One vector is turned by the same rotation once a step. Each row is the vector after some number of steps, and that number follows the row.
The counts run from 0 to 438.
[-16   1  31  23  -5  39  28  20  41   3 -26 -40 -16  24  17 -31  18  69
 -19  16  -6 -16  30  -6  25 -62   6 -38  31 -25 -36  43   5 -48 -12   8
  -6  13]	67
[ 10  42  13 -81  27 -31  12  13  -2  -5  23  -6 -11  68  -4 -40  -6  -4
   7  28  -2   3  31  19  13   2 -22  -6  -1 -62  40 -21 -15  29  17 -30
 -24  24]	131
[-25 -48 -17 -34  27  26   3  -5  33   4  20 -42   1  17 -21 -22 -23  46
 -34  17 -39  -3  29  16  13 -64  10 -47  22 -55   2  28  14 -32  26 -11
  -3 -47]	39
[-10 -24 -21 -42  41 -34  16 -21  -4   5  44 -23   8  25 -51 -23   4  24
  -3  -6 -43 -18  25 -18  -2 -54  28 -35  39 -39  23  56  -8 -15  13  -5
 -22 -32]	430
[ 12  36  39 -61  21  13 -29  25  31  16   3  -3 -26  49  -9 -16   3  25
  -1  38  15 -20  31  24  12  -6 -16 -33 -31 -59  11 -40  20  18  31 -40
 -11  13]	333
[  9  32  32 -73  34 -14  23  -5 -24  26   1  -1 -15  62 -23 -19  34   7
 -12  42   0 -30  27   7  25 -25 -16 -41   1 -38  -3   3   0  15   4 -14
 -12  51]	121
[-25  -1  47  -8  -8  21  38  -6  44  19 -21 -34  12  43 -24 -40  15   7
 -22  27 -15 -27  24  17  45 -59  -2 -28  23 -27 -17  36  -3 -15 -12   6
 -25  44]	81
[-20   6  22  10 -16  34  18  40  65 -15 -13 -43 -20   3  26 -50 -10  74
   4  10  15  21  29   5   4 -47   5 -15  19 -43  -3  24   2 -39  -4  -7
 -23  10]	64
[ -5  28  -2 -15  28 -59   4 -21  33 -30  41 -14   6  23 -43   1 -11   4
 -18 -19 -19 -22  12   8 -17 -33  19 -25  -8 -37  35  34   1  18  17 -52
 -45 -57]	2
[ 18  63   7  22  23   4  -1  22  -4  -5 -17  -6   8  48  41  -8  43  31
   6  11  -5 -10  42 -30  40 -35  -6 -37  -9 -56 -27 -13  15   3  59   0
  -2 -24]	363
[ 16  63  15  -5  19  -3  -8  40  36 -23  18   8   7  72  30 -36  11   4
   5  10 -14  -7  42   6  41 -12 -20   3 -17 -49  13 -41  -4  11  36 -14
 -19 -31]	352
[-19 -19   3   4  10  15  25  24  60 -22  37 -27   3  53  -4 -31 -17  39
 -40  -2 -44 -11  21  16  30 -68  -2 -12  39 -30   7  18 -11 -45  -2  -2
 -16 -52]	48
[-26 -24  -3 -24  13  12   5  15  74 -15  39 -27   1  28 -12 -37 -44  46
 -29  11 -31   8  12  33  14 -50   8 -20  20 -40  12   9 -10 -23  17 -20
 -24 -41]	43
[ -1  35  48 -46  16   6   8  -4  -4  -7   2 -50 -24  66  -9   0  27 -11
   4  13  -9 -36  79  -2  -3 -34 -25   7  14 -45  29  12  18 -22 -41  -6
 -19  16]	309
[-13  24  25 -30  -5   6  35  -4  25  18 -18 -37  10  37  -5 -60  27 -12
  10   7  -2 -13  71  -7  20 -48 -15   1  32 -45  20  35   6 -25 -34   9
 -32  44]	93
[ -5  45  37   8  35 -25  -7  -3 -23 -23   2 -28 -13  72  -2  21   7  28
 -14  22 -17 -20   1   7  32 -24  16 -45 -26 -59 -21 -14  12  46  61 -17
  -7 -12]	162
[-11  38  67 -41   0 -11  15   3  33 -20  16 -39 -19  61 -20 -17  -6  -8
  -7   4  -2 -27  45  24  -6 -19 -16  12  11 -38  45   3   4   1 -43 -27
 -39  30]	305
[ 17  64  -4  17  26   8  -8  24  -4   0 -23  -8   6  36  50 -22  34  29
  15  14   5   4  53 -29  27 -24 -11 -24 -17 -72 -14 -19  17   3  60  -2
  -4 -29]	362
[-26   3  41 -32  -3   6  26  -5   4   4 -28 -75 -35  13 -12 -20  -7  52
  -2  30  19  -2  25  20 -17 -41   5 -29   8 -61   1  35   7  -8 -11 -24
 -17  64]	287
[-28  -1  48 -31  -4   9  28 -14 -10  10 -30 -73 -33  23 -15 -16   2  41
 -13  25  13 -10  34   5  -7 -45   2 -27  16 -55 -10  37  14 -12 -15  -7
 -16  62]	288
[ 10  48  25  45  20 -13 -20  10  42 -13   2  -7   1  17 -21   9  36  44
   3 -21   0 -30  16 -22  10 -44  37 -53 -17 -33 -18  30  23  12  28 -33
 -32 -56]	196
[-10  22  35 -54  11   7   1  -6  -1  -4  -3 -57 -19  47  -8 -13  14 -13
   7  13   0 -26  79  -1  -9 -32 -22   3  14 -63  36  10  25 -17 -37 -11
 -16  20]	308
[-19  -7  -2   8  -7  34  12  33  56 -14  -5 -50  -5   8  29 -48  -9  63
   5   3  -5  19  46  -4   8 -56  -3  -8  29 -49  10  24   3 -54  -9   5
 -15 -15]	58
[ 10   8 -28   3  27  -8  31  33  31   6  19  17  -9  17 -14 -33  23  69
 -13  -5 -10  -3   9 -22  13 -66  22 -43  24  -6 -21  53 -17 -52   7 -12
 -18 -28]	236
[ -3 -16 -10 -31  44 -43  25 -10   8 -12  51  -3   3  36 -49 -14   3  27
 -10 -12 -43 -18  10 -14  10 -54  32 -22  40 -21  18  56 -13 -11   2 -11
 -27 -40]	431
[ 19  49  52 -40  27  15 -14  25  -6   2  -4 -14 -49  64   0  11  40  35
  -3  21   7 -43  58 -10   7 -23 -18 -28 -15 -39  -6 -13  27 -18 -12 -19
  -8   8]	323
[-21   4  40   8 -24  25  21  29  73  -4 -20 -37 -12  12  11 -53 -14  70
  -6  27  19   6  13  19   7 -49  10 -20   8 -35 -17  18  -4 -23  -4 -17
 -27  31]	70
[  5  37  31 -88  20 -28  11  10  10  12  13   2 -16  54 -20 -37   2  10
   0  40  11  -9  19  25  10  -3 -15 -19  -6 -52  21 -15 -14  30  12 -38
 -25  52]	124
[-21 -14  -6 -21   7 -22  54  18  45 -17  30 -26   2  32 -14 -63 -39  39
 -31  13 -27  15  -3  32  22 -55   8  -8  36 -32   9  29 -36 -21   0  -9
 -30  10]	258
[-17  21  21 -37 -15   9  31   2  34  20 -22 -46  16  28  -4 -63  17 -10
  17   8   6  -4  69   5   9 -40 -13   2  28 -56  30  35  -4 -17 -24   0
 -29  50]	92
[ -1   2  -3 -33  26 -51   8 -14  39  -8  34   2   4  -5 -50 -24  -3  55
  -5  -5  -3  -1 -14  -7 -11 -31  42 -48  13 -36  12  50 -16  24  28 -44
 -44 -11]	420
[-28   8  45 -21 -19   4  35   5  74  13 -11 -34   9  32 -17 -60  -6   9
 -18  23   4  -8  19  38  33 -40   0 -17  20 -33   3  23 -13   1 -18  -9
 -43  51]	83
[ 17  49  38 -47  10  -1  27  11  -3  22 -27  -8 -20  38  -4 -24  58  25
  10  22  19 -26  58 -28   6 -36 -14 -27  14 -33  -7  25   3 -19 -26  -4
 -18  61]	107
